Named moves (each a turn or a mirror), then the moves between two rows, first move first; the first pair answered
move H:
[  7  -7  -6 -13  12  -2   0   2   0  -4   0 -10  10  25] => [  9  -7  -5 -12  13  -1   1   3   0  -1  -2  -9  14  24]
[-13   2   7  -1   0   9  -1   1  -4  -9  -3   5  -2   0] => [-13   2   6  -1  -2   8  -1   2  -4  -8  -2   5  -5  -1]
[ -8   6  -2  15   4  -7   7   9  11 -10   8   6 -18   5] => [-4 16  0  8  9  0  1  3 -7  5 -6 16 16 -7]
[ 12  -3  -3   7   6  -3  14  24 -15  -1  26   1 -13  18] => [ 12   5  -3   0   9   3   8  21 -29  10  14  10  19   2]
move G:
[-24 -13   3  -2   3  -1   3   0   4 -12  -2   0 -33  12] => [-25 -10   7  15  -6  12   7  10 -15  -6  -1  15 -15 -13]
[ 14 -16  17  24   5 -25  28  41 -10  38   0  34  26 -14] => [ 45 -16 -14  18 -34 -29  15  -5  15  31 -15 -28  17 -22]
[ 10  22 -13  -3  -2  17   3  -7 -17 -18  34 -23 -22  16] => [ -1  21  -2  -2  10  20   7  10 -26 -14  38   0 -17  18]
move X:
[-20  -9  21  -1  16 -23  -8  -2  12 -18 -25  13 -12   8] => [-10  -5  15 -12  19 -25 -10 -12  12 -13 -27   5  -4  18]
[-18   3   4  -9   9  -5 -11  -9   4  -2 -12   4   2  -3] => [-10   5   2 -10   7  -5 -12 -11   4   3 -13   0   9  -2]
[-10  17  -2 -31   8   6 -22 -27   5  -8 -21 -18  12   0] => [  2  15  -7 -22  -1   6 -19 -27  -1   0 -20 -21  25  -8]

(two moves a pair)
[ -5   6  -9   2  -1  17  -9 -18  11  -8   4 -20 -16   3] => [-11   9   1 -12  23  14  -7  -7   1  -4   6  -1  -9  21]
G X
[ -3   7  -1 -29  23  -3 -10  -7   9   9  -3   7  47   7] => [  0   4  -2  -8   5   3  -7  -1   3  14  -1  10  57 -18]
G X
[ 15 -31 -10 -27  27 -33   9 -12  17  16  13 -10  -6  40] => [ -4 -37   7  12  20 -20  27  32  -4  18  34  28  -9  16]
G H
[  6  -5   6  30  -9  16  11   2 -10  20  16  31  25 -13] => [-14  -9  12  34  -3  15  12   9   3   6  23  36  -3  -5]
X H
[  0  -8  14   7  10 -12  20  28 -16   2   7  27  -6  22] => [ -1  -3  16   1  17  -8  17  22 -19   5   1  29   4  22]
H X
[-17 -26  14  17  14 -29  13  24  18   6 -11  18   5 -17] => [-13 -19   6  27  -7 -16   7  13  14   6 -16   6  15 -41]
X G
[ 11   0   8 -15  19 -24   4   9  -1  12  -6   3  13  20] => [ 17  -3   7  -1  12 -21   9  17  -6  21  -6   6  22   5]
X X
[ 18   8 -12   2  -5   0  -4  -4   1  -1   8 -19 -11   1] => [  7  10   1  12   2   6   4  16 -16   6  11   8   2  -9]
G G
[ -6   7 -10  25 -31  23 -14   7  23 -11  25 -17 -13 -15] => [-17  15   0  24 -25  32 -19   6  10  -5  12   3  13 -33]
H X
[-13  10   1   5   2  12   6  12 -14  18  14  29  17  -2] => [ -1   2 -11  21 -29  15   9   6   2   9  21   1  -7 -13]
H G
[-10  10 -10  -3  -6  22  -7 -10 -19  -2   1  -1  12  -4] => [  1   7 -16 -10  -5  15  -7 -19 -13   0   0 -14  10   4]
G X
[10 -5 -3  2 -7 -3  2  0  3 -1  7 -8 -6  5] => [10 -1 -2 -9  3 -4 -2 -5  0  1 -1 -4  2 12]
H G
[ -7   7  -4   6  -9  24 -11 -12  -6   1 -18  -2   9 -21] => [-19  -7   3   5   3  11  -2   5   9 -12   0   0 -31   6]
H G
[  3  -1  -4  -4   1  -2  -6 -15  14   3  -6 -14  -4  15] => [-8  4  7 -5 17 -1 -3 -5  2  8 -7  9 12 15]
H G
[  2  -2   1  17 -15 -10  -1   1   5   8 -21   3  14 -45] => [ -7  -8  -1   2  -8 -19  -5 -11  30  -9 -25 -14 -18 -21]
X G
[-25  -6  -7  27 -28   5  -3   2   6   3   8  -4 -13 -22] => [-35  -5  -5  15 -15   1  -6   0  16  -7   8  -4 -29  -2]
X G
[ -3   8  -5  15   6  32   0  16 -29 -11  38  -2 -16  20] => [  0  19  -5   2  14  37  -9   5 -42  -4  25   3  13  16]
X H
[-19  -5  14   1   7 -10   9  11  20 -15  -5  10 -32   9] => [  0  -2  -3  13 -25  -1   2  -7  20 -13 -12 -15 -20 -21]
G G
[ 17 -11  -4 -10   6 -14   7   0   9  14  -2  -9   1  22] => [ 21  -9  -4  -2   1 -11   9   3  -1  22  -5  -3  20   5]
H X
[ 12  -8 -10  -6 -11 -19   2   1  12  18  -8   0  21 -12] => [  8 -12  -8  -8  -6 -26   2   0  27  10  -6  -6   2  -2]
X G
[-14 -20  16  21   5 -23  13  12  26  -3 -12  17 -24 -11] => [-20  -5  20  11  15 -15   4   4  11   6 -30  33   8 -22]
H X
[-14 -14  22   8  23 -17   7  20   8  12  -6  24   2 -13] => [  4 -17   1  -5   8 -26  -3 -10  32   4 -14 -20 -15  -2]
G G
[-12 -13  14  15  -2 -15  10  18   6 -11   3   1 -33   2] => [ -1 -14   3  21 -21 -11   6   3   9 -11  -2 -17 -29 -12]
G G
[-18  -3  10  12  11  -5  17  19   4   6  -2  22  -4 -13] => [-20   3   7 -12  26  -8  10   5  11  -2  -6  14 -11  12]
X X
[ 17 -17  -7 -22  -5   3   5   0 -13   2 -13  -1   9  12] => [ 18 -24 -10 -14 -11   0  11   3  -7   1  -8  -7  -3  12]
H X
[-42 -18  18 -14  26 -34  20   6  18  10 -34  32  -9 -19] => [-42 -17  11   8  -4 -19  15  -3  18   4 -39  21  -5 -55]
G X
[-43  -6  26  26   8  -4  15   8  16   0  12  18 -39   2] => [-41   6  24  40  -6  17  10   5 -10   9   8  29  -4 -28]
X G
[  1   6 -21  -5  -8  24 -20 -12 -22   5  13 -14  -7   4] => [  3   4 -18 -14   3  18 -19  -8 -21   9  16 -10  -6  19]
G X
[ 18   4 -10   5 -10 -11  17   8  -9  20  12  10  29 -16] => [ 20   1 -20   0 -24 -17  10 -13  17   4   9 -22   0 -13]
X G
[ 13  18 -13  -2  16  14  10 -26  -8  -5  13 -11 -19  22] => [ 21  20 -14   4   9  18   9 -28 -23   7   5  -6   8   1]
H X
[-21   3  11  24  -8  23   0   0  -8  -6  -7  24   5 -22] => [-31   6  10   1  10  21 -10 -10   1 -19 -11  20  -9   5]
X X
[-18   6  -2  18 -14  16   4   7   2 -20   7  -5 -27 -16] => [ -7  12 -15 -11  -6   9 -10 -23  10 -15 -11 -25 -15  -3]
H G
[ 12  19   0  -4  14   3   4 -15 -21  -7   2   6  23  17] => [ 23  17 -11  -1   2   0   4 -23 -14  -7  -1 -10  23  12]
X G
[-30  -5   2  37   0   5   6  29  -9   1  13  18  -3 -18] => [-42   1   3   1  26   3  -6  12   3 -15   7  10 -22  23]
X X
[-18  19   5 -10   7  28 -10  -7 -12 -14   4   9  11  -6] => [-19  11   5   7  -4  28  -4   3  -7 -23  18   4  -9 -10]
H G
[  2  11   2 -10  11  17 -20  -3 -12 -13  11  -5  -3  22] => [ 17  11  -5  -4   1  15 -15  -6 -20   1   9 -11  14  11]
X X
[  9   4  -7 -11 -13  -6 -15 -26   5   3 -31 -17  15 -25] => [-14   8  19  -7  16  -4  -5   7 -15   8 -20  31  21 -15]
G G
[-19   2  12  10 -14  16   9   0   2   5 -20   2  -1 -28] => [ -9   5   4  -9 -11  10   1 -20  10   4 -30 -15   3 -16]
G H
[  2  20  -1   7  13  -5  -3 -12  -1  -5  -3 -16  10   9] => [-6 18  7 15 19 -5  2  2 -6 -6  5  1  5 10]
H G
[ 21   0 -21 -18  24  -4  -1  -6 -40  18 -17  -9  45  40] => [ 15 -22 -22   3  10 -15  13  13  -7  -9  16 -28 -26  64]
G H
[ 27 -16   9  30 -15 -19  34  15  -1  11  15   1   4  -7] => [ 39 -12  -3   7 -14 -29  25 -11  14  10   5 -23   0   9]
H G
[ 12  -1  -9  -8   2  -6  -8 -14   2   9  -6  -9  14   4] => [  8  -5  -5 -12   7 -15  -3  -7   6   9  -6  -6   6  16]
X G
[  9  -6  -9   3 -15  -4  -4  -6  14 -16  17 -24 -35  14] => [ 20  12 -14 -10 -10   7 -15 -22 -17   9  -8  -8  31  -6]
X H
[ 13   5 -18  -5  -4  17 -17 -26  -8   1  10 -25  26  12] => [ -5   6   0   2  13  22 -10   1 -27   7  19  12  35  10]
G G
[ 28  17 -25   7 -17  33  -4  -9 -34   4  32 -18  22   9] => [ 26  17 -23 -22   8  20  -7 -18 -25   0  26 -18  15  39]
G H
[ 14  -1   7   6 -17 -23  13  -1   9  -4   5  -5  -3 -13] => [  4  -3  16   8  -6 -22  15  12   4  -3   6  12  -4  -8]
G G
[ 19 -11   8 -10  11 -10  16  14  -7   1  22  -2 -12  42] => [ 24  -1  10  -5   9  -1  12  12 -30  20  11  13  33  16]
H X
[-13  20   8  -9   8   4 -10   4 -24   6 -12  23  20   0] => [  1   5 -12   4 -21  -3  -9  -8   9 -15   2 -22 -30   7]
G H
[  1   6  -2 -34  20  -3 -11 -22   1   4 -23   1  18  18] => [ 10   6  -2 -30  18  -6  -5 -14  -7  14 -21   8  28  15]
X G
[  7  14   0   3  -3   1   8  20 -18  -9   1   4  17  -3] => [ 16  13 -10   6 -16  -3   6   7  -8 -13  -1 -13   9  -7]
G X
[-21  28  -2  19  -5  51 -14  16 -38 -22  22  18  -3 -17] => [-11  28 -18   9 -21  50 -25 -15 -18 -32  12 -19 -17 -13]
X G
[  2  -2   4   9   9  -6  21  11 -10  24  -5  21  33  -8] => [  5 -18  -2  33 -13  -7  31  18   9   9  14   3  -3 -12]
H G
[ 17 -10  -9  48  -1   3   8  15   1  -8   1  23 -30   2] => [ 39   0 -28  20  -8  -1 -10 -28  11  -3 -23 -10  -8   5]
H G
[ -6  13  -1 -24   1   9 -12 -14   3 -13   5   0  -8  10] => [  4   9  -4 -25  -4   7  -8 -16   2  -9   9  -8  -7  12]
X H
[-26  10  32 -15  -4  29  -6  11  -7 -27   3  -6  -6   2] => [ -7  14  20 -33   1  26 -11  -6 -10 -19  -1 -22  10  17]
X X
[  8  -8   0  11  -6 -11   9  -3  13  14  -7  -1   9 -16] => [ -8 -10   9  14  -1  -9   7   4  18   6  -5   7  -6 -15]
X X
[  7 -12  13  26 -23   5   1  10  -9  -7  12  15 -11 -28] => [ -9  -7  19  19 -13   8  -4  12  -7 -15   8  21 -17 -22]
H X
[ 24 -12 -10 -17  10   3  -1  -5  -7  13  10   4  13  27] => [ 25 -18  -8   7  -3   5  10  10 -12  21  12  13  20   4]
X X
[  0   8  -4   8  -5  17 -10   2 -21  -3  12   9   9  -5] => [ -4   3  -5   7  -3  13  -6   5  -8 -15  19   0 -19   9]
H X
[-16  12   1 -10  10  18 -11 -14 -16   4  -9  15  21  -5] => [ -9   0  -6 -13   7   9  -5 -12   6 -13   8  -9 -24  25]
H X
[ 18  -7 -25  13   6 -21 -15 -20  -3 -18  -3 -17  22  12] => [ 13 -10 -14   8  25 -24 -10  -3 -12 -12   3   6  27  26]
G X
[ 17   4   8 -26  33 -18   1 -16  -2  14   5  -6   6  23] => [ 33  -1   6  -3  12 -19  10  -7 -14  29   9  -3  27  -8]
X X
[ 10  10  -9 -13  -1   0  11  -6   0  -4  -6 -38  23  10] => [-11   8  12  -9  22  -3  21  21  -5  -4   7  -8  10  26]
H G
[  6   5   6  -1  18  14   0   8 -24   8  15  20  24  18] => [ 12  -1  -1  27 -13  20   4  14 -19   3  27   4   9  -4]
H G
[-4 -2  1  8  1 -4  5 12  8  5  1  7  1 -5] => [-6  3  1  3  6 -1  2 10  5  4 -2  9  8 -5]
X H
[ 18   2   2  -4  12 -13   7   1 -18  31   0  21  55   6] => [ 29  -5  -8  16 -20 -14   7  -5  -5  29  -2   0  47 -19]
G X
[ 35  10 -18  -1  -4   2   0  -1 -25  11  15 -27  12  10] => [ 18   2  -5  31 -17   5   6  21 -28   6  23 -10   1 -17]
X X
[ -8  40 -29 -22  -7  40 -26 -22 -19 -14   1 -33   1  -1] => [  4  33 -28   1 -26  44 -16 -11 -25  -5   4 -30  14 -27]
X X
[ 22  -2 -16  15 -17   1  13   3 -14  -4  28 -26  -7  -7] => [ 18   7 -11  15 -13  10   7   3 -28   4  16  -8  20 -24]
X H
[ -5   4 -10 -15  -8  14 -19 -23   3 -10 -18 -25   9 -18] => [-30  -4  12 -17  23   5  -8  10   4 -17  -1   8 -19  13]
H G
[ 15  -7  25   0  -8   1  -2 -14  15   7 -35  -6  -6 -23] => [  5 -12  34  -5  11  -6   5   0  19   2 -26   7 -25  -3]
H G
[  3   3   8 -11  33  -5   1  25 -23  17  10  16  16  37] => [ 17  -9 -11  30 -17   0  10  26   0   0  28 -24 -27  15]
G H
[-24   9  10  -5  15   1  -9  -3  -2  13 -33  28  32 -33] => [-32 -10  11  30  -6   0   6  22  16  -6  -2  20 -24 -33]
H G
[ -8  10  -8  -6 -30   9 -25 -15  20 -39  -8 -29 -28  -1] => [-20  15   7 -34  16   4 -22   1   3 -34  -4   2 -20  38]
G X
[-24  25  -2   0  -7  44   2  26 -38 -16   9  22   3  -3] => [ -2  22 -25   2 -39  44  -6  -8 -19 -19   0 -24  -5 -14]
G X
[ -2   1   3  15 -11  17   1  18 -27  15  -3  29  37 -28] => [ -6  -6   2 -33  31 -14  -3   1  12  -2  -2   9 -14  46]
G G
[-39  -9  30  -7  18 -27   6   9  17  -4 -15  24   0 -16] => [-37  -4  22   9  -9 -13  -1  -3  22  -7 -19  11   3 -44]
G X
[ -3  14  -9 -15  -6  22 -16 -30 -12 -13   4 -17  -5   9] => [ 12  11 -12  -1 -21  23  -9 -26 -22  -3   5 -15  11 -10]
X X
[ 10  -1  12  12  11 -14  12  23 -21  24  -6  31  38 -26] => [-14 -16  18  23  10 -22  19  40   6  -4  12  29 -24 -10]
X H
[ 11  -1   0  11  -6  -6   4  -1  -2   7  -7   2  16 -11] => [  2  -6   3  21  -7  -6   7   9   6  -1   2   3  -2 -11]
X H
[ -8  -8  -1  25 -18  -5   9   7  18  -4  -3 -14 -24 -17] => [-11  10   1   5  -5   4  -5  -6  -3  10 -25   3  25 -30]
X H
[ 22 -12  -3  -5  31 -38  12 -10   2  32 -34   3  37  -8] => [  3 -28  12  28  26 -34  28  33   1  20  -5  26   0 -10]
H G
[  0   2   8  -9  -2 -13   7   0  15  16 -22  -9 -17  -6] => [ -1   6  11   0  -8  -9   8   5   6  20 -20  -1  -7 -21]
G G
[  3   8 -12  -2   6  -1  -6 -24 -12  -1  -7  -7  11   3] => [-13   0   3   6  17  -1   4   3 -14  -5   6  14  -9  13]
H G
[ -9  -7  -2  -6   6   4 -16 -23   1  -4  -9 -12  -7  -8] => [ -5  -9  -4  -3   1   2 -14 -23   5  -5  -5 -17 -10  -5]
X H
[  2 -12  -2  -4   8  -2   2  19  -1   7   6  16  -5  21] => [ 13  -5 -13   2 -15   9  -5   3  -9  15  -2   5  19  -8]
H G
